Each row is where one point has got to under a steady rotation. How many ticks took it there?
The counts run from 0 to 673.
14 1 -5 -9 11 4 12 4 27 8 3 17 0 27 -22 9 -14 26 -1 7 -2 -12 -25 0 1 -12
 -6 -2 7 -22 -36 -31 5 2 -3 44 -45 -12 31 -1 11 40 -19 -14 21 -> 317
8 7 -22 -19 16 15 34 -18 23 15 -1 19 -14 28 -16 -9 -14 22 3 0 1 41 -24
 -2 26 -22 20 0 3 -15 -19 -41 -24 -12 -6 28 -23 -13 -6 12 20 18 -28 -20
 5 -> 455
1 6 -11 -14 23 17 17 -21 29 17 1 8 -19 44 -23 -8 -15 9 7 3 2 31 -17 -9
 43 -24 11 -1 -1 -22 -17 -36 -15 -2 -8 38 -11 -13 -2 5 22 13 -22 -18 2 -> 346
5 -1 -18 -22 -41 33 30 -24 24 5 25 7 -24 10 -28 17 -3 18 10 -14 10 -3 -8
 1 22 -31 5 7 18 -6 -23 -27 -1 4 7 18 -22 24 20 -10 15 39 -10 -7 1 -> 344
21 -9 -23 -29 -26 16 18 -23 23 14 8 23 -1 -3 -7 15 -7 27 15 -9 -7 4 11
 -8 7 -21 -8 1 30 -14 -26 -37 0 3 5 24 -37 28 29 -18 26 7 -31 -9 13 -> 522
15 4 -9 -17 -13 29 8 -11 39 -4 -1 37 -22 13 -7 21 -12 21 8 0 -7 -13 11
 -3 -4 -9 -27 14 7 -34 -32 -24 9 -4 -8 37 -36 4 23 -29 5 16 -32 -10 18 -> 68
28 3 -8 -11 28 16 11 -14 14 7 -19 14 -13 33 -5 13 -7 22 8 -1 -17 13 -11
 -14 32 -12 11 0 3 -19 -25 -32 -13 -2 10 45 -25 -15 36 -15 15 19 -20 -23
 19 -> 351
8 -10 -5 -18 -26 27 22 -28 33 24 19 13 -4 24 -7 -11 -2 -9 19 -3 2 11 -14
 26 20 -14 8 -9 17 -16 -14 -23 19 14 12 23 -34 10 34 -17 8 44 1 -15 16 -> 95
13 -8 7 -9 15 22 11 -7 31 12 6 27 -11 29 -9 -5 -2 0 2 -8 -12 -8 -16 18 3
 -15 -12 -5 -9 -22 -30 -21 15 0 7 45 -36 -12 27 -22 8 55 -24 -1 25 -> 99
15 -19 7 2 -32 40 25 -22 24 3 -1 30 -18 25 -36 -17 27 1 4 -20 -13 13 -17
 15 9 -22 11 0 2 -15 -19 -3 11 8 4 22 -28 -3 29 -4 -3 36 -4 -2 23 -> 170
-1 -9 0 -7 -11 8 6 -10 19 14 21 20 -17 19 -26 -18 9 -10 -8 -5 0 28 -19
 10 4 -10 -3 5 7 -21 -22 -33 17 14 6 15 -41 -21 18 -6 14 55 6 -17 40 -> 65
10 -13 -16 -24 -8 27 7 -26 25 21 -4 47 0 13 -7 -18 18 11 10 -15 -10 30 7
 -4 16 -23 -9 4 17 -31 -18 -21 -1 -1 1 28 -21 4 13 -16 24 -14 -44 1 14 -> 630
14 -1 -9 -31 -9 21 19 -21 29 25 2 12 6 24 -5 -13 -9 -4 21 -2 0 11 -11 18
 28 -12 -2 -10 22 -14 -19 -25 21 15 20 33 -37 6 43 -13 14 28 -7 -15 19 -> 653
4 -8 -20 -8 0 10 4 -17 17 25 9 23 -8 23 -41 -17 24 18 -19 -26 -5 32 -6
 -19 26 -24 8 2 4 -17 -21 -49 -21 2 -9 19 -21 -4 -7 9 24 15 -20 4 11 -> 450
12 -7 -17 -18 -4 10 -6 -19 28 16 -16 39 2 30 -30 -25 31 12 -4 -9 -6 33 0
 -14 26 -7 -4 5 17 -39 -19 -27 3 11 -8 30 -32 -6 17 2 12 -19 -23 -8 18 -> 250
5 -8 -11 -10 -12 13 -13 -27 20 26 -3 30 -11 28 -34 -24 31 5 -11 -17 -6
 50 2 -25 29 -9 2 3 5 -27 -22 -42 -1 7 -5 23 -25 2 1 -12 17 5 -10 0 18 -> 520
16 5 -18 -27 -19 24 11 -13 15 -3 -20 30 -15 5 -6 13 4 35 6 -3 -4 14 3
 -24 11 -20 -12 19 18 -24 -34 -26 0 -5 16 35 -28 5 27 -20 13 -3 -33 -14
 20 -> 482
7 9 -13 -5 -17 29 16 -19 28 -3 18 22 -41 23 -36 4 11 11 -12 -33 -4 1 11
 -8 17 -27 -2 9 -3 -18 -25 -40 -8 2 -15 21 -17 12 -3 -1 6 38 -17 1 2 -> 109
12 8 -10 -27 -33 29 15 -20 42 7 10 19 -18 18 -20 7 -12 9 6 -16 5 -6 12 5
 18 -12 -18 -4 13 -18 -29 -30 17 10 -2 28 -35 33 19 -20 -2 28 -12 -7 3 -> 217
22 -5 -2 -2 -13 33 2 -30 31 -1 -16 29 -18 28 -13 16 6 17 20 7 -18 20 -3
 -20 14 -5 10 11 6 -36 -17 -11 -11 2 -9 40 -22 -8 30 -24 9 -9 -15 -15 22 -> 499
15 -6 -3 -11 -24 30 3 -29 7 -5 -17 26 -25 13 -23 -1 12 11 6 -7 -12 54 -3
 -26 22 -17 1 19 19 -30 -15 -25 1 8 -4 24 -21 -11 26 -15 12 -2 -16 -23
 28 -> 372
26 -10 -6 -13 -13 20 -4 -22 26 6 -15 20 4 25 -23 16 -3 32 14 3 -8 15 -6
 -26 19 -11 1 -3 26 -32 -22 -21 -2 7 -12 42 -34 4 37 -17 13 -15 -15 -14
 15 -> 50
9 -4 -14 -13 -26 25 2 -22 22 14 -20 44 -15 16 -24 -16 34 9 -1 -18 -17 43
 3 -15 8 -2 4 18 2 -33 -25 -19 2 2 7 27 -29 4 7 -21 6 -5 -19 -1 26 -> 590
13 -18 -4 -21 2 24 16 -24 44 33 5 33 14 30 -8 -15 3 6 24 -5 -7 -2 -15 20
 14 -20 0 -14 3 -24 -19 -11 5 0 2 42 -28 10 24 -12 18 8 -35 5 9 -> 129
4 -4 0 2 -4 13 5 0 26 7 19 29 -20 23 -36 -4 20 11 -20 -16 -9 -15 -10 -1
 -5 -21 -13 11 -3 -27 -31 -29 8 3 -1 29 -35 -17 16 -6 8 52 -18 3 27 -> 139
-3 -3 -21 -7 -10 8 -4 -17 27 22 20 24 -6 25 -32 -24 35 5 -9 -6 -4 31 -16
 -3 14 -5 20 15 13 -32 -12 -41 -1 15 4 13 -35 -20 8 0 16 24 1 -12 30 -> 393
12 7 -8 -15 -25 19 14 -13 27 -5 -25 32 -18 14 -33 -10 -4 13 0 -1 1 49 -8
 -23 11 -2 -3 12 18 -33 -24 -23 5 1 -17 27 -40 -5 13 1 -1 -5 -13 -28 15 -> 516
-10 -5 -11 -30 -9 26 13 -16 35 21 4 38 -6 18 -12 -16 -1 3 16 1 4 17 -1 6
 19 -26 -23 1 15 -34 -21 -19 13 -4 0 35 -21 10 5 -20 29 -2 -46 0 6 -> 37
13 -13 -4 -12 18 18 4 -28 17 22 1 31 -8 31 -16 -24 4 0 1 -19 -11 37 -1
 -6 37 -31 -7 -6 6 -27 -9 -39 -7 3 -17 30 -12 -11 6 -1 33 5 -37 -6 11 -> 669
32 -14 -1 -11 -32 23 27 -16 25 8 -2 23 -2 16 -29 -19 8 9 0 -28 -12 7 -14
 15 9 -12 1 -13 15 -8 -26 -21 15 11 -2 24 -45 11 38 3 -7 33 0 -6 22 -> 619
-10 0 -19 -14 -9 5 2 -19 27 27 15 20 -10 23 -37 -21 8 7 -16 -3 8 49 -13
 -20 22 -17 6 4 11 -29 -19 -48 -3 6 -10 20 -29 -3 -14 3 23 12 -12 -9 13 -> 485
18 -10 -6 -21 -1 27 -4 -33 40 17 2 33 3 33 -7 -12 7 4 20 -7 -8 8 7 5 28
 -16 -12 -3 19 -34 -8 -15 13 18 -16 38 -23 0 33 -18 18 -6 -27 -12 14 -> 469
-16 5 -9 -10 -9 17 -5 -16 28 16 22 26 -30 28 -29 -16 26 -7 -15 -8 4 30
 -4 -6 16 -13 -4 22 0 -38 -16 -41 9 14 6 17 -23 -19 -2 -11 14 35 -8 -12
 28 -> 105
30 -14 -8 -17 -22 28 15 -25 31 5 16 25 -4 18 -13 4 6 14 13 -23 -12 -15 9
 12 21 -25 -9 -2 30 -21 -11 -24 10 18 -12 19 -30 12 46 -1 8 20 -19 -13
 18 -> 470
-1 -8 -10 -13 -33 8 14 -8 20 15 6 31 -12 10 -35 -26 20 0 -9 -7 1 40 -15
 2 -5 -7 3 11 16 -26 -24 -32 14 9 6 16 -49 -7 11 -1 2 31 -1 -16 33 -> 624
